(in the rows, 128 means zero)
One turn sends every row of this set to another row. A few are shown first. Where does it send the rows asked after them?
k_561: [141 121  93 147 133 109 119 151 137 144 116 120 115 103 156 107 143  89]
k_196: [ 97 146 118 117 129 176 138 129 130  93 140 110 131 152 139 133 123 114]
k_528: [143  90 114 159 162 146 133 139 159 107 140 131  98 123 133 105 140 121]
k_550: [ 94 143 125 104 129 164 120 137 142  95 146 130 124 159 130 139 113 116]
k_346: [119 121 115 162  85 111 137 154 142 114 131 149 157 105 107 133 111 172]
k_985: [153 168 101 160 106 122 123 147 140 161 137 159 117 137 118 128 107 110]
k_960: [133  86 118 136 130 130 133 121 139 103 127 121  92  85 106 127 108 162]
k_354: [165 107 114 145 117 158 142 109 145 115 133 124  95 122  97 141  97 166]
k_586: [129 125 152 132 149 119 130 144 115 159 150 129 152 131 131  81 143 126]
k_484: [134  89 120 134 118 134 143 110 132 107 135 117 116  83 104 124  86 157]
k_12: [124 134 151 140 152 119 126 153 114 153 143 142 132 131 127  88 163 131]
k_952: [112 106 126 136 101 128 103 176 143 117 109 148 130 112 123 134  96 179]
k_50: [134 136 151 107  95 127 138 152  86 107 117 126 127 106 109 128 101 159]
k_716: [137 150 114 124  63 154 111 127 127 155 114 129 153 141 128 140 130 118]
k_340: [144 143 143 140 140 138 127 145 116 170 131 137 139 168 115  91 139 139]
k_658: [139 153 115 132  71 154 108 134 136 146 122 141 128 135 133 151 163 120]
k_415: [121 127 120 105  70 135 104 131 127 150 117 117 163 119 138 129 123 110]
k_890: [140 130 150 132 143 131 129 142 118 168 142 128 156 154 126  84 127 127]
k_118: [119 116 127 106  87 128  96 136 137 134 120 123 145 103 153 135 152 107]
k_122: [153 115 108 177  93 128 160 136 151 113 138 121 166 112 127 139 133 160]
k_744: [129 133 122 124  88 139  99 139 142 135 125 133 122 116 150 146 175 109]
k_395: [ 90 139  98 121 118 128 134 119 135  90 136 119 141 157 105 130 140 118]
k_873: [179 105 137 108 122 119 131 146 124  98 115 102 117 140 130 142 145 145]
k_562: [111 108 115 143 126 144 129 137 126 132 124 138 135 127  98  82  66 138]
k_957: [186 127 148 127 104 117 149 133 132 102 149 120 128 136 118 155 141 142]
k_600: [116  78 118 135 156 138 117 144 142 118 124 127 117 118 128  83  97 123]
k_643: [ 98 139 101 125 121 154 147 119 127  89 134 101 143 151 123 128 137 113]
k_5: [145  91 123 133 120 161 112 174 152 118 105 123 119 125 155 137 110 168]
k_479: [154 103 120 142 111 150 152 104 137 119 140 118 117 106  99 128  79 159]
k_444: [152  99 113 143 129 143 131 123 145 104 125 128  77 108 103 140 116 167]
k_223: [132 139 111 175 115 151 152 125 132 130 142 154 131 137  83 102  90 141]
k_567: [134 144 145 145 145 130 122 155 114 161 134 145 124 152 119  93 159 139]
k_919: [157 147  93 164 122 107 122 147 146 146 133 145 107 126 134 125 150 100]
k_950: [ 89 142 114 110 121 132 119 130 145  92 143 137 129 162 108 139 120 119]
k_989: [159 150 157 126  87 123 152 138 109 103 150 136 136 116 106 142 112 155]
k_110: [128 129 104 132 124 129 118 156 119 157 114 118 133 106 158  96  97  93]
k_166: [167  99 117 159 114 164 144 151 155 115 124 107 144 125 156 141 131 158]
k_80: [136 154 112 141 105 138 123 151 124 168 126 142 133 121 138 109  77 104]
k_885: [148 109 141  96 117 126 121 154  96 101  96 103 116 123 125 123 119 153]
k_758: [154 129 111 184 138 152 154 127 153 115 154 150 104 134 105 115 136 133]

k_122 -> k_166
k_716 -> k_658
k_80 -> k_985
Now these:
k_550 -> k_950
k_223 -> k_758
k_885 -> k_50
k_354 -> k_444
k_567 -> k_12

One turn sends every row of this set to another row. A few are shown first. Where does it send the rows asked after them?
k_986: [203 110 138 159 126 113 113 109 139  94 136  87 131 135 102 169 100 122
 100]
k_923: [197 123 153 135 122 121 126 115 165  80 152  89 105 138 119 186 131 113
  97]
k_652: [187 131 154 121 112 125 113 108 142  86 163  87 129 130 114 182 108 133
  71]
k_732: [160 151 149 121 113 117 151 112 133 148 170 128 117 154 147 122 107 106
 175]
k_454: [197 112 167 142 124 123 138 107 152  84 151 106  98 142 110 191 135 120
  88]
k_646: [139 131 179 110 115 120 143  97 118 170 170 144 104 134 153 129  90 111
 143]
k_136: [182 124 168 126 115 124 116 102 130  87 165  96 123 131 110 188 109 134
  63]
k_132: [185 115 171 135 129 119 121 110 151  78 154  93  96 135 114 198 125 104
  85]
k_88: [137 131 191 125 124 112 150  97  98 150 172 146  95 154 137 144 101  96
 150]
k_326: [143 135 173 131 132 110 140  94 104 157 175 153 100 151 146 133  87 100
 155]
k_203: [147 142 158 104 112 121 135 106 138 167 169 129 116 132 161 121  88 106
 154]
k_780: [133 146 163 120 132 107 115 103 114 146 176 125 107 141 153 135  74  78
 158]
k_84: [187 104 154 156 132 110 104 104 125  91 137  86 122 130 100 182  93 109
  90]
k_618: [156 149 145 126 125 112 134 105 129 152 174 135 116 151 154 119  88 102
 170]
k_252: [130 137 175 102 120 116 124 103 125 162 173 125 106 126 160 134  78  89
 143]
k_617: [193 127 158 127 109 128 125 104 138  91 163 100 129 135 112 181 114 145
  68]
k_506: [198  99 155 164 127 115 121 101 123  98 135 103 123 139  95 177 102 127
  91]
k_715: [128 151 167 110 126 109 118 112 122 136 173 108 107 140 148 142  87  68
 161]

k_132 -> k_923
k_88 -> k_715
Now these:
k_252 -> k_203
k_618 -> k_326
k_652 -> k_617
k_986 -> k_506

One turn sends every row of this set to another row. A few are shown first. Where does it send the rows asked after them?
k_152: [131 117  79 143 136 111 154  99 148 100 159 139 146 114 140  94 161 100
 123 125  95 152 129 104 146 154 110 125 116 132 114 147 111 159 101 164
 141 144]
k_866: [107 103 142 122 136  87  97 110 126 148 144 163 136 124 152 115  92 139
 155 117 136 131  94 160 150 150 111 126 103 140 126 143 105 155 153 114
 125 164]
k_238: [130 123 142 146 176 100 157  85 112 131  83 137 159 123 118 151 149 150
 152 110 127 123 151 146 115 121  97 133 125 113 140  98 110 114 109 124
 135 145]
k_170: [132 119  85 135 127 104 102 145 119 135 106 129 100 105 149 140 116 148
 130 107 124  94 121 157 121 135 138 148 178 136  84 132 131 130 156 111
 127 122]
k_838: [134 122  80 128 121 117 105 162 122 128 104 135 108 110 148 125 124 137
 131 107 141 106 117 171 128 128 130 138 174 140  90 134 130 130 157 101
 124 126]
k_489: [102 117 128 122 148 160 129 139 150 149 109  90 124 129 133 129 154  94
 126 121 148 127 117  92 121 129 183 135 117  86 127 156 131 118 122 152
 133 118]
k_895: [114 104 144 106 128  89  93 118 134 143 132 164 132 122 141 112  91 140
 137 130 123 140 100 160 146 168 104 128 104 161 122 152 115 156 140 126
 119 158]
k_549: [112 111 117 124 152 160 114 128 143 166 113  97 136 127 117 164 158 104
 126 130 133 139 126 114 111 136 197 146 119 101 117 134 125 136 148 146
 133 123]
k_237: [ 97 118 134 113 142 156 116 131 156 132 126 107 134 111 126 157 146  97
 139 119 141 141 138  95 109 142 195 143 107  94 130 151 134 129 130 142
 137 123]
k_54: [104 136 133 106 141 147 120 124 151 150 106 102 153 121 126 144 169 112
 131 117 148 148 129 102 123 137 195 139 113  97 139 144 138 132 134 148
 116 122]
k_221: [130  90 113 144 138 119 158  88 149 101 155 144 130 130 138  88 146  94
 135 138 109 135 124 109 154 149  94 109 118 125 132 150 110 145 108 173
 141 156]
k_968: [140 120  94 146 125 122 150  95 146 114 159 139 149 125 122  79 143  83
 140 154 103 151 119 112 134 155 107 111 127 138 118 169 102 151 115 146
 145 135]
k_594: [118 133 124 120 131 141 123 136 157 147 111 106 161 139 141 161 158  98
 147 109 140 150 116 112 123 133 203 129 109  96 129 141 127 131 127 136
 124 126]
k_127: [125 130 143 155 176 111 123  93 109 133  83 132 155 127 119 143 136 149
 162 107 126 106 158 132 131 128 103 134 128 118 157  89 116 106 117 117
 137 131]
k_250: [116  95 138 110 131  99  90 126 124 149 141 160 133 124 145 126  98 147
 146 117 130 132  96 162 145 162 107 116 104 153 124 150 118 163 148 117
 121 159]
k_718: [139 112 117 136 134 119 157  93 151 106 159 134 149 112 134  88 162  81
 127 135 101 144 127 118 134 139  95 110 116 150 132 153  94 144 108 152
 150 138]
k_314: [118 124 148 112 144 117 112 141 118 124 121 110 108 128 100 111  86 136
 102 153 122 155 115 130  86 121 131 116 143 132  93 178 128 135 152 137
 129 145]
k_443: [131 137 139 158 153 105 134  91 114 139  88 148 143 144 126 143 146 133
 161  92 136 110 153 137 132 121 105 139 132 124 156  84 102 111 113 127
 132 111]
k_462: [145 131 135 157 162  95 149  93 101 125  95 129 151 124 113 154 148 149
 167 105 137 125 152 129 120 136  93 131 148 112 151 104 121 110 109 122
 142 125]
k_671: [137 119  85 124 123 104 107 153 120 130  99 129 116 109 147 133 110 141
 130 102 130  96 115 170 135 137 133 148 166 145  87 118 131 127 149 103
 126 124]
k_672: [123 120 118 121 138 161 108 130 152 142 123  98 138 123 141 156 159  99
 135 119 132 143 121  98 124 136 203 141 112 107 133 147 129 120 145 145
 128 120]
k_218: [108 111 139 119 126  85  81 111 131 141 135 164 142 124 148 113  91 142
 143 125 119 123 109 157 150 169 110 119 116 146 121 156 117 163 148 120
 119 152]
k_220: [135 141  82 142 133 114 169  97 158 113 155 139 134 105 151  84 158 102
 134 134 111 149 114 108 126 139 109 121 127 137 120 147 115 144 100 170
 138 147]
k_630: [115 132 140 116 147 115 130 144 118 126 126 121 104 127 102 100  81 119
  92 141 131 152 108 124  82 112 130 115 133 127  99 159 114 135 144 126
 137 161]
k_162: [133 110  99 142 123 117 162  99 145  94 165 158 150  97 132  89 140  96
 144 130 110 129 134  96 146 144 104 115 117 136 116 149 112 153 115 164
 139 134]
k_159: [110 129 135 114 147 118 113 147 108 124 125 119  98 132 105 102  87 134
  93 132 124 157 111 139  82 121 127 116 134 133 106 163 130 123 142 134
 124 158]
k_703: [123 137 130 160 162 100 134  78 103 150  96 150 147 132 123 127 138 146
 155 113 125  97 145 143 118 141  98 140 145 117 159  88 123 116 123 121
 131 121]
k_751: [125 130 142 116 143 112 117 157 117 127 124 104 102 126 110 109  87 128
  94 144 126 160 108 138  86 122 137 127 142 137 101 164 134 118 150 140
 129 145]
k_860: [141 126  96 142 136 124 154  95 150  98 151 148 136 112 132  81 153 101
 135 147 101 144 123  92 136 142  89 115 124 151 116 150 109 144 109 157
 141 136]
k_698: [120 131 146 166 168 102 139 103 109 125 105 140 143 118 123 141 143 146
 165 109 143 110 174 129 124 129 102 138 136 103 131  88 131 102 123 121
 138 120]
k_765: [129 120  85 124 122 113 116 143 132 125 107 139  99 109 154 135 129 129
 130 109 144 101 111 162 118 126 141 149 175 131  86 120 127 127 164  93
 132 134]
k_65: [143 118 139 157 156 115 140  99 115 140  86 141 136 136 133 153 149 134
 157 102 153  91 155 128 140 147 100 122 144 102 139  97 118 103 111 113
 138 126]
k_578: [107 130 119 111 143 165 118 117 147 147 122  78 129 123 132 150 162  94
 135 115 144 144 120 110 116 132 189 135 112 111 118 125 121 119 132 160
 138 120]

k_860 -> k_672
k_314 -> k_170
Now these:
k_238 -> k_220
k_578 -> k_443
k_489 -> k_65
k_968 -> k_549
k_838 -> k_250
k_237 -> k_698
k_765 -> k_866
k_895 -> k_751
k_462 -> k_152

